In the data rows, zero lies at 4.5, halfway between 4 and 5.
Here are some points, one per row:
array([5, 2, 3, 6, 4, 4, 6, 4, 3, 4, 5, 7, 7, 8, 6, 4, 5, 4, 7, 5, 2, 3, 6, 5])
array([6, 1, 6, 3, 5, 5, 3, 4, 3, 4, 6, 3, 5, 6, 5, 3, 6, 5, 1, 7, 5, 1, 7, 8])
array([5, 2, 4, 6, 4, 7, 6, 6, 5, 5, 4, 1, 5, 9, 4, 1, 2, 5, 6, 5, 3, 3, 4, 6])
array([6, 4, 5, 4, 9, 4, 6, 3, 7, 5, 3, 2, 5, 2, 4, 4, 3, 3, 3, 3, 6, 5, 8, 3])
array([3, 3, 6, 5, 7, 6, 5, 1, 4, 7, 3, 1, 6, 3, 3, 8, 5, 6, 3, 4, 3, 5, 7, 3])
array([2, 5, 7, 6, 3, 4, 4, 2, 5, 3, 7, 2, 5, 4, 9, 3, 3, 6, 7, 6, 4, 5, 3, 5])
array([6, 4, 6, 6, 5, 4, 4, 3, 7, 7, 6, 7, 8, 6, 5, 4, 6, 5, 5, 2, 3, 4, 4, 5])
array([3, 4, 6, 4, 7, 4, 7, 3, 3, 3, 2, 3, 4, 3, 5, 9, 7, 5, 4, 6, 3, 7, 6, 7])
array([3, 4, 4, 2, 4, 4, 5, 5, 7, 5, 4, 6, 0, 7, 3, 6, 4, 5, 3, 4, 4, 7, 3, 7])
array([5, 5, 5, 7, 5, 5, 5, 5, 4, 6, 5, 2, 3, 3, 5, 4, 2, 6, 6, 3, 4, 7, 5, 4])
array([5, 6, 2, 5, 4, 5, 6, 4, 4, 7, 5, 3, 3, 6, 7, 4, 5, 3, 4, 7, 4, 5, 2, 3])
array([5, 4, 6, 3, 3, 3, 8, 6, 6, 5, 9, 9, 7, 5, 4, 5, 5, 6, 5, 4, 4, 5, 6, 5])
array([4, 2, 5, 6, 4, 6, 6, 8, 4, 3, 4, 6, 7, 6, 6, 3, 5, 4, 4, 6, 4, 5, 3, 1])
array([4, 3, 4, 4, 4, 2, 4, 5, 4, 5, 4, 8, 3, 7, 2, 7, 5, 3, 2, 8, 5, 5, 4, 3])
array([3, 3, 2, 7, 7, 6, 4, 8, 7, 6, 5, 6, 6, 5, 3, 7, 0, 5, 3, 5, 7, 6, 2, 6])
array([2, 6, 3, 4, 4, 5, 6, 4, 9, 4, 6, 4, 7, 4, 8, 2, 5, 4, 2, 4, 3, 2, 5, 7])
array([4, 3, 5, 6, 2, 6, 3, 6, 4, 3, 3, 6, 4, 5, 1, 5, 6, 5, 3, 2, 6, 4, 4, 5])
array([2, 8, 4, 1, 2, 3, 5, 4, 3, 4, 4, 5, 6, 7, 2, 4, 2, 3, 5, 3, 3, 5, 5, 3])
array([6, 2, 6, 7, 5, 4, 4, 4, 2, 5, 8, 5, 7, 6, 7, 3, 5, 3, 2, 1, 2, 5, 5, 5])
array([4, 5, 2, 4, 6, 5, 3, 5, 2, 2, 9, 5, 4, 1, 6, 3, 2, 1, 7, 7, 4, 4, 3, 7])
array([4, 6, 4, 5, 3, 1, 3, 5, 8, 6, 6, 3, 7, 2, 4, 6, 3, 4, 5, 3, 5, 4, 4, 3])
array([8, 6, 4, 4, 4, 4, 5, 4, 2, 5, 6, 3, 3, 4, 4, 6, 3, 4, 7, 3, 5, 2, 6, 2])
array([7, 6, 5, 4, 3, 5, 4, 5, 4, 4, 1, 8, 2, 3, 5, 6, 2, 6, 8, 4, 4, 6, 5, 6])
array([1, 6, 8, 5, 6, 4, 5, 6, 5, 4, 2, 4, 4, 3, 6, 2, 6, 2, 5, 4, 6, 5, 5, 2])
array([7, 5, 6, 6, 1, 4, 3, 4, 6, 6, 5, 2, 2, 3, 7, 2, 5, 0, 3, 3, 4, 8, 5, 3])
array([7, 8, 4, 8, 3, 7, 3, 2, 5, 2, 8, 6, 3, 5, 5, 4, 4, 7, 4, 5, 4, 4, 5, 1])
array([3, 9, 8, 7, 7, 5, 2, 6, 3, 5, 9, 4, 4, 4, 3, 4, 5, 6, 4, 6, 5, 2, 4, 6])
array([8, 7, 4, 3, 6, 5, 5, 6, 3, 5, 2, 3, 3, 5, 8, 8, 6, 7, 7, 5, 4, 5, 4, 4])
array([4, 2, 6, 6, 5, 6, 5, 4, 5, 6, 6, 8, 5, 4, 7, 5, 5, 3, 6, 4, 4, 2, 0, 6])
array([7, 4, 5, 5, 5, 5, 4, 7, 5, 3, 4, 5, 7, 8, 4, 2, 5, 4, 4, 7, 6, 2, 7, 4])
array([5, 5, 6, 5, 4, 5, 5, 7, 5, 3, 4, 5, 7, 6, 2, 6, 2, 4, 5, 5, 4, 6, 4, 2])
array([4, 1, 3, 5, 5, 3, 6, 7, 6, 5, 4, 4, 5, 4, 6, 4, 4, 7, 6, 6, 3, 4, 6, 0])
array([6, 2, 2, 4, 6, 3, 2, 7, 5, 6, 6, 5, 6, 2, 6, 5, 6, 4, 8, 4, 3, 7, 6, 4])
array([4, 3, 3, 7, 5, 5, 8, 2, 1, 5, 3, 2, 8, 1, 3, 6, 4, 2, 2, 5, 7, 5, 6, 6])
array([3, 3, 4, 0, 7, 7, 3, 3, 4, 4, 5, 6, 4, 6, 4, 5, 5, 3, 4, 4, 2, 6, 3, 4])
array([4, 2, 6, 1, 2, 8, 5, 3, 3, 4, 4, 5, 2, 2, 3, 2, 1, 5, 4, 4, 4, 5, 3, 7])
array([5, 4, 4, 4, 6, 4, 5, 4, 4, 3, 2, 5, 3, 8, 4, 4, 2, 6, 5, 5, 6, 7, 4, 7])
array([3, 4, 7, 1, 5, 5, 3, 2, 6, 8, 7, 3, 4, 6, 3, 5, 3, 4, 8, 3, 4, 3, 8, 4])
array([5, 5, 4, 3, 4, 1, 4, 4, 5, 2, 2, 7, 3, 5, 2, 4, 5, 4, 1, 5, 4, 4, 3, 4])
array([7, 5, 2, 4, 7, 1, 4, 6, 4, 6, 4, 4, 4, 4, 7, 4, 3, 5, 7, 4, 4, 4, 5, 5])
array([5, 7, 7, 5, 2, 3, 8, 5, 6, 5, 4, 5, 5, 7, 6, 5, 8, 3, 6, 6, 5, 4, 4, 7])
array([3, 6, 3, 7, 8, 6, 6, 7, 2, 5, 2, 4, 2, 5, 4, 4, 4, 6, 8, 3, 4, 1, 4, 2])
array([6, 1, 4, 6, 1, 6, 5, 7, 5, 4, 4, 6, 5, 5, 6, 6, 5, 1, 4, 3, 3, 3, 4, 6])
array([4, 6, 2, 7, 6, 8, 7, 5, 5, 7, 6, 7, 4, 4, 3, 4, 8, 4, 7, 4, 7, 7, 6, 5])
array([3, 5, 1, 5, 6, 1, 4, 5, 4, 3, 5, 3, 4, 5, 6, 5, 3, 5, 4, 3, 5, 4, 5, 5])
array([1, 3, 5, 3, 4, 4, 3, 6, 2, 6, 5, 6, 4, 2, 6, 3, 5, 7, 3, 4, 4, 4, 7, 3])
array([3, 5, 5, 1, 4, 5, 3, 4, 5, 8, 3, 9, 5, 5, 5, 5, 4, 4, 4, 4, 8, 4, 2, 2])
array([3, 5, 3, 3, 2, 6, 4, 6, 4, 5, 5, 4, 7, 4, 9, 4, 3, 6, 0, 5, 6, 2, 5, 4])
array([5, 3, 6, 5, 5, 6, 2, 8, 5, 2, 7, 2, 6, 6, 4, 6, 6, 6, 4, 3, 5, 3, 5, 6])
array([4, 5, 6, 5, 5, 6, 4, 5, 5, 6, 2, 6, 7, 5, 1, 1, 6, 6, 7, 5, 4, 5, 5, 6])
array([6, 3, 5, 4, 7, 4, 5, 2, 6, 2, 1, 1, 6, 1, 5, 4, 8, 4, 3, 6, 6, 8, 4, 3])
array([7, 6, 4, 5, 5, 6, 3, 6, 2, 4, 3, 4, 5, 4, 1, 5, 4, 7, 4, 3, 3, 5, 3, 3])
array([6, 3, 7, 3, 4, 6, 5, 4, 8, 1, 5, 4, 3, 5, 7, 7, 4, 3, 6, 4, 5, 0, 4, 4])
array([6, 5, 3, 5, 5, 3, 4, 5, 3, 5, 6, 4, 5, 3, 4, 4, 7, 7, 4, 0, 4, 4, 5, 5])
array([7, 5, 4, 4, 5, 6, 7, 5, 3, 4, 7, 4, 4, 1, 5, 3, 6, 7, 3, 4, 6, 4, 4, 3])
array([2, 1, 5, 5, 5, 3, 7, 6, 4, 4, 6, 4, 1, 4, 3, 6, 5, 2, 5, 2, 7, 2, 5, 5])
array([5, 5, 6, 3, 8, 5, 4, 5, 6, 1, 6, 4, 7, 5, 3, 7, 5, 4, 4, 2, 4, 6, 2, 6])
array([1, 5, 3, 6, 3, 5, 4, 3, 5, 6, 5, 3, 4, 5, 4, 6, 5, 5, 4, 4, 4, 5, 6, 6])
array([4, 4, 1, 5, 5, 6, 4, 5, 6, 5, 5, 4, 4, 3, 3, 5, 7, 7, 6, 5, 6, 8, 5, 5])
array([6, 2, 6, 3, 3, 3, 2, 3, 2, 3, 6, 4, 7, 9, 6, 3, 7, 7, 6, 5, 6, 5, 6, 7])
array([5, 3, 7, 5, 4, 2, 5, 2, 6, 5, 4, 4, 1, 4, 7, 3, 3, 5, 3, 4, 5, 4, 6, 4])
array([3, 4, 2, 4, 7, 4, 6, 0, 7, 2, 6, 4, 4, 6, 2, 4, 7, 5, 5, 3, 4, 5, 6, 4])
array([4, 8, 5, 5, 2, 5, 3, 9, 6, 3, 5, 6, 5, 1, 4, 3, 3, 6, 5, 9, 4, 5, 7, 6])
array([3, 5, 1, 7, 2, 2, 2, 4, 4, 4, 3, 5, 1, 5, 3, 5, 8, 5, 3, 6, 5, 4, 6, 4])
array([7, 4, 4, 4, 3, 4, 4, 2, 4, 5, 7, 3, 4, 3, 4, 5, 5, 3, 7, 8, 7, 6, 5, 1])
array([4, 4, 5, 6, 0, 5, 6, 4, 7, 2, 4, 3, 6, 6, 4, 2, 5, 7, 6, 5, 7, 3, 1, 6])
array([4, 5, 6, 5, 6, 6, 5, 4, 2, 4, 5, 5, 4, 6, 6, 6, 6, 1, 4, 4, 7, 5, 6, 4])
array([4, 6, 5, 5, 4, 5, 4, 5, 5, 7, 3, 5, 2, 5, 6, 7, 5, 4, 4, 6, 4, 5, 7, 3])
array([3, 4, 6, 4, 2, 2, 4, 6, 2, 5, 3, 5, 5, 4, 1, 6, 8, 1, 5, 6, 6, 3, 1, 4])
array([1, 9, 2, 4, 6, 5, 4, 3, 4, 3, 5, 5, 7, 5, 9, 5, 4, 4, 5, 6, 4, 2, 5, 6])
array([4, 5, 3, 3, 4, 6, 4, 7, 5, 7, 4, 1, 4, 3, 5, 5, 6, 5, 4, 5, 3, 4, 3, 3])
array([5, 5, 7, 6, 4, 4, 7, 1, 3, 4, 1, 5, 7, 3, 5, 7, 1, 5, 3, 3, 8, 7, 8, 5])
array([5, 5, 5, 5, 6, 6, 6, 6, 4, 6, 3, 4, 3, 3, 5, 2, 4, 6, 6, 5, 4, 4, 7, 5])
array([4, 5, 2, 4, 5, 5, 4, 1, 6, 4, 3, 8, 4, 6, 1, 1, 4, 1, 4, 3, 3, 6, 5, 4])
array([3, 6, 2, 6, 4, 3, 3, 4, 5, 4, 4, 4, 3, 4, 4, 3, 5, 5, 5, 3, 7, 4, 4, 4])
array([4, 3, 3, 2, 3, 4, 6, 5, 3, 6, 5, 0, 5, 4, 3, 7, 5, 4, 5, 5, 7, 6, 5, 4])
array([5, 4, 5, 5, 1, 5, 3, 4, 4, 1, 1, 5, 7, 4, 6, 4, 5, 4, 8, 4, 2, 2, 5, 5])
array([3, 2, 4, 7, 5, 2, 4, 0, 4, 6, 0, 4, 6, 1, 4, 8, 4, 6, 3, 6, 2, 3, 4, 6])
array([6, 3, 5, 5, 5, 6, 3, 2, 6, 3, 4, 5, 4, 6, 6, 2, 3, 5, 7, 7, 7, 4, 4, 7])
array([5, 5, 3, 1, 8, 2, 4, 6, 2, 5, 3, 6, 3, 6, 4, 1, 4, 3, 2, 4, 4, 5, 2, 6])
array([6, 5, 3, 3, 2, 5, 4, 6, 3, 4, 4, 3, 5, 7, 4, 6, 4, 6, 3, 2, 4, 5, 3, 6])
array([5, 7, 7, 5, 5, 4, 1, 2, 5, 6, 4, 5, 3, 6, 4, 6, 4, 2, 4, 5, 4, 5, 2, 5])
array([4, 6, 4, 4, 3, 5, 5, 4, 6, 4, 8, 4, 4, 4, 4, 5, 4, 5, 4, 9, 0, 2, 6, 5])
array([3, 4, 6, 2, 4, 3, 4, 1, 3, 4, 5, 5, 4, 6, 4, 2, 4, 5, 4, 4, 3, 6, 0, 1])
array([6, 4, 4, 4, 3, 5, 4, 5, 2, 3, 6, 7, 4, 2, 2, 4, 3, 4, 5, 5, 4, 6, 7, 4])
array([8, 3, 5, 5, 5, 3, 8, 5, 3, 5, 6, 5, 4, 3, 2, 6, 1, 6, 5, 6, 2, 5, 2, 5])
array([1, 4, 5, 6, 5, 4, 4, 6, 4, 4, 5, 5, 3, 6, 7, 7, 4, 3, 4, 3, 3, 7, 7, 3])
array([5, 4, 7, 5, 7, 4, 4, 8, 7, 3, 2, 4, 4, 3, 3, 2, 4, 3, 3, 4, 3, 4, 4, 6])
array([6, 6, 4, 2, 4, 4, 6, 5, 7, 7, 3, 7, 4, 5, 4, 4, 6, 4, 2, 4, 3, 5, 2, 3])
These points spread out most along one direction. Where along it does each point below lie, from 0 to 99? The average is 50, and the first point in the table lies past the average. One standard deviation of the points above along it is 16.
array([6, 4, 5, 4, 9, 4, 6, 3, 7, 5, 3, 2, 5, 2, 4, 4, 3, 3, 3, 3, 6, 5, 8, 3]) -> 16
array([7, 5, 2, 4, 7, 1, 4, 6, 4, 6, 4, 4, 4, 4, 7, 4, 3, 5, 7, 4, 4, 4, 5, 5]) -> 48
array([4, 1, 3, 5, 5, 3, 6, 7, 6, 5, 4, 4, 5, 4, 6, 4, 4, 7, 6, 6, 3, 4, 6, 0]) -> 49
array([5, 5, 6, 3, 8, 5, 4, 5, 6, 1, 6, 4, 7, 5, 3, 7, 5, 4, 4, 2, 4, 6, 2, 6]) -> 49
array([4, 3, 3, 7, 5, 5, 8, 2, 1, 5, 3, 2, 8, 1, 3, 6, 4, 2, 2, 5, 7, 5, 6, 6]) -> 14
array([4, 6, 4, 5, 3, 1, 3, 5, 8, 6, 6, 3, 7, 2, 4, 6, 3, 4, 5, 3, 5, 4, 4, 3]) -> 45
array([5, 4, 5, 5, 1, 5, 3, 4, 4, 1, 1, 5, 7, 4, 6, 4, 5, 4, 8, 4, 2, 2, 5, 5]) -> 71
array([4, 3, 3, 2, 3, 4, 6, 5, 3, 6, 5, 0, 5, 4, 3, 7, 5, 4, 5, 5, 7, 6, 5, 4]) -> 26
array([6, 1, 6, 3, 5, 5, 3, 4, 3, 4, 6, 3, 5, 6, 5, 3, 6, 5, 1, 7, 5, 1, 7, 8]) -> 69
array([6, 2, 6, 3, 3, 3, 2, 3, 2, 3, 6, 4, 7, 9, 6, 3, 7, 7, 6, 5, 6, 5, 6, 7]) -> 76
array([5, 5, 3, 1, 8, 2, 4, 6, 2, 5, 3, 6, 3, 6, 4, 1, 4, 3, 2, 4, 4, 5, 2, 6]) -> 48
array([7, 6, 5, 4, 3, 5, 4, 5, 4, 4, 1, 8, 2, 3, 5, 6, 2, 6, 8, 4, 4, 6, 5, 6]) -> 45
array([7, 4, 4, 4, 3, 4, 4, 2, 4, 5, 7, 3, 4, 3, 4, 5, 5, 3, 7, 8, 7, 6, 5, 1]) -> 39
array([4, 6, 5, 5, 4, 5, 4, 5, 5, 7, 3, 5, 2, 5, 6, 7, 5, 4, 4, 6, 4, 5, 7, 3]) -> 37
array([4, 8, 5, 5, 2, 5, 3, 9, 6, 3, 5, 6, 5, 1, 4, 3, 3, 6, 5, 9, 4, 5, 7, 6]) -> 68
